In the rows, zero is written as 128.
Turns, then the turns between two rows, first turn first; the first pair answered
Z534 (before => after):
[111 134 132  97 130 134 142 134 138 116 120 121 170 112] => [130 143 148  94 124 126 125 131 132 113 125 139 167 124]
[124 162 122 121 141 128 124 149  81 145 114 145 116 148] => [141 134 117 148 107 168 109 124  86 131 108 152 117 128]
[ 82 132 121  68 193 109 132 129 114 145 125 138 136 111] => [142 141 153 101 160 121  88 110  91 136 131 189 151 133]
[127 115 141 126 136 157 129 119 121 136 107 115 116 117] => [125 133 138 113 150 138 129 130 116 138 117 106 117 121]
Z484 (before => after):
[100  86 139  90 106 141 144 127 125  79  95 154 171 103] => [ 99 102 119 167  74 184 136 126 152 100  92 125 154 129]
[137 136 118 192  99 153 103 121 147 157 149 119  97 170] => [ 98 126 113 113 169  80 143 144 130 172 147 114  86 162]
[105 186 123 115 179  94 138 154 134 160 133 119 116 164] => [139 160 160  79 150 102 118 131 104 121 132 180 152 131]
[ 65 146 116  75 154 105 175 169 148 136 119  92 139 120] => [127 116 159  61 109 128 136 130 113  90 108 172 186  90]
Z688 (before => after):
[111 173 132 136 167 116  98 168 114 144 142  58 129 176] => [157 133 152 114 176  64  90 143  77 132 149 123 106 156]
[167 150 144 144 132 122  89 121  98 110 143 162 115 138] => [117 192 123 157 134 148 114 142 131 128 138 108 136 153]
[150 138  89 158  83 158  97 116 122 142  97 134 118  99] => [109 139  65 134 120 134 128 133 129 155  93 100 102  97]
[ 89 112  84 131 145 134 138 115 143 126 137 102 119 125] => [130  85 104 125 142 122 121  95 116 110 141 146 115 114]
Z153 (before => after):
[137 112 157  94 122 107 139 126  99 109 119 173 158 104] => [146 122 159 106 112 126 133 127 105 108 121 178 169 105]
[154 140 129 176 127 123  96 108 133 141 139 122  94 169] => [145 134 125 183 116 142 111 107 141 141 141 109  97 167]
[ 88 153 127  95 144 130 169 139 134 121 128 103 135 111] => [ 95 148 129  83 154 113 165 140 125 118 127 120 140 113]
Pairs:
(2 to 4 turns a pair)
[147 125 142 115  94 156 108 110 129  96 105 154 186 101] => [ 78 151 105  91 166 108 155 142 151 144 122  85 146 129] : Z484, Z484
[166 162 180 119 140  86 125 124 117 121 145 172 133 160] => [168  89 128 188 106 141 117  92 147 124 135 136  85 131] : Z534, Z484, Z688, Z688
[157 163 137 100 173  43  96 106  76 166 150 161  44 192] => [115 179 111 121 183  59 117 126 109 188 149  99  33 193] : Z484, Z484, Z153, Z484
[181 188 155 170  54 185  87 117 138 100 135 161 185 116] => [110  58  63 142 110 144 153 115 159 109 121  73  93  38] : Z688, Z688, Z484, Z534
[ 99  95 109  84 155  95 152 134 138 123 135 107 110  96] => [156 113 147  98 130  95 109 106 103 112 142 183 119 119] : Z153, Z534
